Each path is a new rotation, seen through one point. The rows after it are directions, each followed by how far the rotation turns it, in degrees each step (0 if it stays put).
Each turn is a multiple of 5 degrees from 10 to 175, or 0.
Each row of a path follows its step; steps can be skipped.

step 1: [-0.49  3.51 -0.57 -2.64  1.20 -0.36  2.04  1.73  0.71  0.02 -4.80  2.68
  0.25  0.78  0.00 -0.11 -0.95  2.27  0.44  0.85  1.88  3.26  1.36 -1.27
 -0.73  2.85 -1.18  0.36  3.37 -1.61 -0.67  1.79 -1.21 -3.23  2.80 -0.72
 -0.54 -0.58 -3.68 -2.67 -0.13 -1.97  0.87  0.08 -0.47 -0.80  2.45  0.23
  0.33 -0.68  0.91]
step 2: [-0.82  0.08  0.49  2.71  1.94  1.74  4.91  1.00 -0.53 -1.57  1.81 -0.82
  2.09 -1.32  2.13 -2.42 -2.57 -0.82 -0.99 -2.83 -1.20 -2.68 -0.09 -0.36
 -0.21  0.07  1.66  2.21 -1.91  1.42 -2.53 -2.60 -0.63  0.72 -0.53  1.24
 -0.22  3.23  0.71  0.36 -1.10  1.73 -1.48 -1.38 -1.44  4.24 -1.30 -0.63
  0.51  1.92  1.66]
step 4: [ 0.12 -1.73  0.14 -3.62  3.49 -0.51  2.74  1.43 -1.81 -3.06 -0.08  0.96
  0.82  0.85 -0.62  0.51 -0.80 -0.37 -1.88  2.01 -3.77 -3.00  1.34 -0.12
  0.78 -0.58  2.90 -0.37 -1.40 -0.51  1.59 -0.04  3.56 -2.70  0.53  1.01
  3.21  0.73  1.19 -2.36 -1.89 -1.07 -0.79 -0.03 -1.84 -3.74  0.38 -0.14
 -1.98  0.86  0.31]
step 6: [ 0.51 -3.04 -1.30 -1.41  3.48 -1.04 -1.82 -0.13  0.01  0.10 -0.86 -0.45
  0.57  0.62 -1.75  1.47  1.96 -1.25  4.57  0.20  0.43 -0.80  0.00 -3.67
 -0.10 -1.73  1.96 -1.07  1.99  1.70 -2.67 -1.50 -2.16 -0.86 -0.06 -1.85
  3.03 -0.17 -1.17 -0.26  0.06 -0.64 -2.58 -1.14 -3.06  1.03  2.85 -0.63
  0.35 -4.79  0.66]
step 8: [ 1.77 -3.95 -0.41 -0.42  0.09 -0.76 -0.11 -0.64 -0.97 -0.97 -0.49 -0.85
 -3.20 -1.84  0.17 -1.82 -0.81  0.81 -0.08 -1.29  2.90 -1.13  3.07 -1.05
 -1.47  2.30  2.06  0.39  0.47  2.41 -6.21 -0.19 -1.29 -1.10  2.66  0.75
 -2.06 -1.61  0.89 -0.66 -0.21  1.16  2.53  0.28 -0.31  1.85 -0.87 -1.03
 -1.29  1.96 -2.92]
step 10: [ 1.45  2.16  0.09 -5.05  0.25  0.22 -0.97 -2.07 -4.09  2.88  2.15 -0.72
 -4.12  1.98 -1.03 -1.46 -0.29  0.38 -2.24 -4.05 -1.76 -1.94 -0.15  1.05
 -0.81  2.75  0.29  0.23 -1.72 -0.32  1.67 -0.61  0.55 -1.83  2.31  0.07
  2.65  0.61 -0.96  1.61 -0.08  1.10 -1.56  2.63 -0.09  0.55 -0.93 -1.44
  0.52  0.13 -0.72]
step 16: [ 1.56  1.88 -1.81 -0.35  1.10 -0.13  0.35 -0.16 -1.38  2.21 -3.53 -2.45
  0.02  2.78 -0.18  0.06  0.09 -2.01  0.58 -1.93  0.43  3.25  2.60  3.06
  0.13  2.27  2.68 -2.09  1.80  0.28  2.37  0.89 -0.41  2.03  1.07 -0.76
 -2.55 -1.61 -2.03 -0.62  4.32 -0.34 -0.22  2.11 -4.08 -1.73 -0.21  0.07
 -0.65 -1.00 -0.63]
step 18: [-3.14  1.90  1.82  1.23 -0.01 -0.34  0.01  1.12  1.86 -1.05 -0.61  0.82
  0.22  1.74  2.72 -3.30  1.87 -0.98 -0.64 -3.64  4.83  0.96 -1.93 -0.15
 -1.22 -0.12  0.28 -1.59 -0.08  3.49  0.73  1.30 -2.40  0.37 -0.12 -1.97
 -1.23  0.05 -0.02 -1.37 -1.77  1.13 -2.71  1.51 -0.25 -1.65 -2.74 -3.91
  1.84  1.68 -0.06]
Speeds:
[-0.16 -0.79  0.00  0.58 -0.27 -0.86  0.33  0.26 -0.09  0.37  0.20  0.82
 -0.06  0.30 -1.05 -0.72 -0.36  0.38  0.07 -0.37 -0.73  0.01  0.33  0.33
  0.04  0.38  0.14 -0.07  0.65 -0.80 -0.51 -0.72  0.59  0.13 -0.10 -0.45
 -0.64 -0.70  0.65 -0.28 -0.44  0.24  0.65  0.17 -0.26  0.93 -0.78  0.25
  0.59  0.39  1.00] : 120
[-0.19  0.89 -0.25  0.15  0.72 -0.10 -0.88 -0.83  0.07  0.61  0.62 -0.10
 -0.53 -0.68 -0.11 -0.81 -0.17  0.67 -0.12  0.14  0.14  0.72  1.03  0.47
 -0.38  0.52 -0.96 -0.33 -0.29 -0.60  0.02 -0.42 -0.06  0.01 -0.57  1.08
  0.22 -0.34  0.59 -0.06 -0.51 -0.02 -0.25 -0.08  0.40  0.41  1.02  0.30
 -0.29 -0.16 -0.29] : 155
[ 0.02  0.83  0.03 -0.15  0.29 -0.79 -0.26 -0.69 -0.71  0.24 -0.31  0.02
 -0.58  0.00  0.12  0.18 -0.14  0.24  0.18 -0.77  0.43  0.23 -0.35 -0.58
  0.17  0.03  0.58  0.33 -0.15  0.96 -0.80 -0.17  1.13  0.09  0.34 -0.43
  0.07  0.52  0.69 -0.68 -0.27  0.42  0.17  1.23 -0.70 -0.12 -0.02  0.33
 -1.09 -0.76  0.16] : 170
[ 0.59  0.59 -0.83 -0.03  0.36 -0.94 -0.73  0.28 -0.51 -0.39 -0.37 -0.38
  0.64  0.66  0.25  0.04 -0.89 -0.45  0.66 -0.50 -0.10  0.11 -0.23  0.04
  0.10  0.07  0.09  0.01  0.15 -0.04  0.06 -0.81  0.01  0.85  0.24  0.11
  0.51  0.88 -0.19  1.47  0.37  0.06 -0.16 -0.48  0.43  1.05  0.12  0.41
  0.65 -0.22  0.09] : 100
[ 0.21 -0.30 -0.27 -0.08 -0.29  0.13 -0.57  0.16 -0.24  0.63  0.33 -0.08
  0.83  0.19 -0.21  0.60 -0.50 -0.44  0.52 -0.07 -0.08  0.61  0.37 -0.04
 -1.38  0.12  0.34 -0.33  0.00  0.16 -0.79  1.20 -0.52  0.03 -0.56 -0.17
  0.15 -0.21 -0.88 -0.44  0.20  1.17  0.27  0.54 -0.12  0.33  0.47  0.77
 -0.43  1.05  0.07] : 45
[-0.12  0.16 -0.92  0.20 -0.03  0.27  0.22  0.12  0.52  0.28  0.15  0.72
  0.69 -0.41 -0.37  0.43  0.07  1.25  0.37  0.52  0.92 -0.76 -0.52  1.03
  0.20 -0.03 -0.40  0.39  0.36 -0.19 -0.50 -0.96  0.03 -0.22  0.30 -0.04
  0.36  0.56 -0.28  0.31  0.30  0.05 -0.84  0.42 -0.40 -0.58 -0.26  0.83
 -0.60  0.90  0.04] : 10
[ 0.73 -0.01  0.29 -0.58  0.57 -0.16 -0.12 -1.50  0.04  0.45 -0.32 -0.40
  0.45  0.03 -0.61 -0.24  0.24 -0.82 -0.49  0.21  0.32  0.34 -0.41 -0.53
 -0.23 -0.32 -0.68  0.21  0.69 -1.15 -0.37  0.26 -0.02  0.46 -0.26  0.30
  0.08  0.33 -0.27  0.52 -0.07 -0.27 -0.12 -0.05 -0.96 -0.68 -0.67 -0.66
 -0.16  0.34  1.05] : 65

step 2: [-1.54 -1.72  1.05  1.64  1.29 -0.03 -1.04  0.07 -0.43 -0.24  0.27  2.19
 -1.62 -0.57  0.47  1.91  0.25 -3.76  1.25 -2.81  1.51  0.94 -0.14 -1.97
  2.34 -0.09  3.33  1.55  2.26  2.08  1.08 -0.81 -0.75 -0.19 -0.02  0.32
 -1.53  1.52 -1.55 -1.72  1.20 -2.60  3.33 -1.08 -0.69 -2.65  1.03  0.11
 -1.34 -2.27  2.70]
step 3: [ 1.56 -1.45  1.18  3.51 -0.44  0.07 -2.37 -2.02 -1.05 -2.68  0.00  2.66
 -1.19 -0.18 -1.30 -0.39 -1.48 -0.25 -1.30 -2.83 -0.82 -0.73  0.80  1.51
  2.09  3.45  1.74  0.33 -0.48  2.53 -1.70  0.55  1.45 -2.02 -2.06  2.64
 -0.07  2.25  0.71  0.14  1.21 -1.54  1.20 -1.05 -1.18 -3.04 -0.67  1.87
  0.51 -1.23 -1.32]
step 5: [-0.38 -1.45  0.17  0.82  1.91 -1.85 -1.61 -0.68  2.49  0.69 -0.54 -0.07
 -0.52  2.18 -1.27  1.00 -0.30 -2.13  0.83 -3.78 -0.28  1.49  0.24 -2.48
  1.40  2.97 -1.54  0.88  0.31  0.89  3.87  3.31 -1.93 -1.05  0.46 -0.08
  3.44  0.56 -0.32 -2.97  1.93 -0.49 -0.32  0.26  2.73 -1.23  1.07 -1.24
  0.76 -1.68 -0.38]
step 7: [ 3.28 -0.61 -2.31  0.67  1.22 -3.06  0.43 -0.79 -1.48  2.22  3.09 -0.47
  0.38  0.24 -0.20 -2.33 -0.17 -0.28  3.02 -3.93 -0.99  0.73  0.43  1.08
  2.17  2.05  2.31 -2.86 -1.30  0.95 -0.49  0.20 -0.99 -0.80  2.90  0.94
 -0.64 -0.68 -2.18 -0.13 -0.36 -1.56  1.36  0.57 -0.61 -0.80  0.37  2.32
 -0.96 -1.98  1.84]
step 10: [ 1.01 -0.20  1.03 -0.42 -0.47 -1.19 -1.33  1.32 -0.61  1.87  1.96  0.98
 -0.17 -1.11 -1.78  0.56  1.61 -0.75 -1.95 -1.55  0.88 -0.42  0.10  2.48
 -1.59  2.50  0.75 -2.44  0.19  3.96  2.90 -0.17  0.05 -1.53  2.72  0.21
 -0.22  1.34 -0.60 -0.78  1.10 -3.64 -0.95  0.21  0.32 -5.28 -1.81 -0.38
 -0.36 -2.29  1.08]
step 13: [-1.36  2.14  1.78  0.17  0.62 -2.42 -3.74  0.02 -3.01  0.49  1.08 -2.11
 -2.25  1.15 -0.22 -3.07 -0.33 -1.24 -1.19  0.92 -0.06  0.24  0.44 -0.83
  1.54  4.22  0.78  0.22 -1.37  2.46 -0.41  2.55 -2.38  0.20  0.56 -2.53
 -0.86  0.26 -0.54 -1.63  0.80 -1.15 -2.36 -1.08  0.07 -2.53 -0.43 -2.43
 -0.08 -0.55  0.70]
step 14: [ 1.57 -1.69  2.14 -0.10  1.97 -1.34 -2.65  1.28 -0.83  1.87 -0.22 -0.15
  0.63  1.95  0.52 -0.49  0.37 -3.13 -0.70  0.37  1.99  0.78  0.36 -1.18
  3.54  2.37  1.86 -0.22  1.71  0.17 -0.28 -1.24 -5.32 -0.10  0.24  0.90
 -1.80  0.85 -0.84  0.18  0.60 -0.59  1.06  0.00  2.18 -1.50  2.29  0.86
 -2.09 -3.18  1.08]
step 15: [ 0.14 -0.93 -0.24  1.28  0.43  0.15 -4.54 -0.61  1.26 -0.48 -2.81  3.33
 -0.68  0.23 -0.26 -0.59 -0.27 -1.37  1.89 -2.47  1.34  0.71 -2.34  1.57
  3.95  0.53  2.62 -1.03 -1.77  0.78 -0.22  0.02 -1.64 -0.89 -0.71 -1.12
 -1.03  1.01 -2.24  1.93  0.46 -2.00  1.38 -0.56 -1.91 -3.22 -0.65  1.73
  0.81 -1.91 -0.77]
Speeds:
[-0.05 -0.84 -0.24 -0.80  0.51  0.22 -0.52  0.11  0.84  0.41 -0.50  0.18
  0.13  0.22 -0.19  0.65  0.42 -1.05  0.23 -0.29  0.05 -0.27 -0.35 -0.51
  0.13 -0.40  0.34  0.89  0.94 -0.62  0.46 -0.48 -0.19 -0.04 -0.32 -0.32
  1.05  0.21 -0.31 -0.43 -0.45  1.27  0.35 -0.37 -0.11  0.54  0.22 -0.04
 -0.15 -0.96  0.30] : 115
[-0.41 -0.71  0.30  0.16 -0.41  0.31 -0.29 -0.18  0.21  0.18 -1.27 -0.35
 -0.08 -0.51 -0.06 -0.47  0.34  0.55 -0.36  0.58 -0.70 -0.19 -0.36  0.14
 -0.43  0.39  0.93 -0.03 -0.05  0.08  0.38  0.76  0.11 -0.80 -0.01 -0.85
  0.19  0.96 -0.78  0.68 -0.63  0.21 -0.55 -0.26 -0.06 -0.44 -1.25  0.04
  0.10  0.37 -0.64] : 155
[ 1.04 -0.16  0.31  0.11  0.99 -0.13  0.24  0.25 -0.40  0.28 -0.38  0.99
  0.21 -0.82  0.53 -0.18  0.41  0.34  0.71 -0.07  0.32 -0.95 -0.17  0.04
 -0.07 -0.36 -0.15  0.14 -0.68  0.14 -0.04 -0.69  0.11 -0.20  0.33  0.29
 -0.95  0.63  0.26 -0.58 -0.02  0.45  0.51 -0.85  0.96 -0.74 -0.62  0.21
 -0.72 -0.31 -0.37] : 90
[-0.28  0.02  0.68 -0.32  0.64 -0.21 -0.03 -0.44 -0.25 -0.11  0.01 -1.45
 -0.14  0.31 -0.02 -0.06 -0.44  0.49  1.50  0.18 -0.67  0.35 -0.82  0.00
 -0.07 -0.05 -0.14  0.17 -0.13  0.81  0.33 -0.15 -0.67  0.37 -0.02  0.00
  0.12  0.19  1.25  0.66 -0.15 -0.26 -0.20 -0.46  0.09  0.75 -0.53  0.49
 -0.24 -0.88  0.39] : 55
[ 0.10  0.41 -0.52  0.28  0.30 -0.06 -0.29 -0.04  0.66 -0.60  0.57  0.23
  0.33 -0.81 -0.18  0.33  0.25 -0.99  0.32 -0.04 -0.27 -0.17  0.47  0.35
 -0.67  0.09 -0.67  0.18  0.08  0.55  0.45  0.11 -0.47 -0.54  0.30  0.77
  0.24  0.87  0.59 -0.34  0.09  0.30 -1.16  0.70  0.52  0.77 -0.81 -0.54
  1.02  0.38 -0.49] : 55
[-0.06 -0.40 -0.33  0.42 -0.12  0.12  0.14  0.83  0.70 -0.15 -0.08 -0.05
 -0.70 -0.53  0.48 -0.25  0.38  0.19  1.17 -0.73  0.47 -0.23 -0.93 -0.13
 -0.29 -0.29 -0.94 -0.20  0.18 -0.68 -0.49  0.41 -0.64  0.81 -0.67 -0.80
  0.45 -0.28 -0.41  0.11  0.27 -0.55 -0.42  0.04  0.48 -0.34  0.29  0.86
  0.74  0.42 -0.62] : 100
[ 0.08 -0.26  0.61 -0.53 -0.04  1.22 -0.14 -0.45  0.40 -0.23 -0.54 -0.34
  0.11 -0.71 -0.01  0.15 -0.37 -0.50 -0.33 -0.59  0.60 -0.11  0.31  1.05
  0.19 -0.55 -0.48  0.32  0.08 -0.18 -0.58 -0.25  0.64 -0.97 -0.43  0.10
  0.36 -0.13  0.23  0.29  0.23 -1.34 -0.15 -0.05  0.47 -0.36 -0.54  0.23
 -0.10 -0.12  1.38] : 55
[-0.75  0.17  0.45 -0.10 -0.31  0.36 -0.83  0.05 -0.18 -0.32  1.35 -0.21
  0.22 -0.99 -0.03 -0.08  0.88  0.58 -0.54  0.07  0.08 -0.50 -0.44  0.54
 -0.81  0.02  0.46 -0.30  0.65  0.39  0.44  0.02  0.20  0.62 -0.74 -0.32
 -0.29  0.68  0.30 -1.06 -0.62 -0.25  0.68 -0.41  0.08  0.29  0.65  0.22
 -0.06  0.25  0.57] : 35
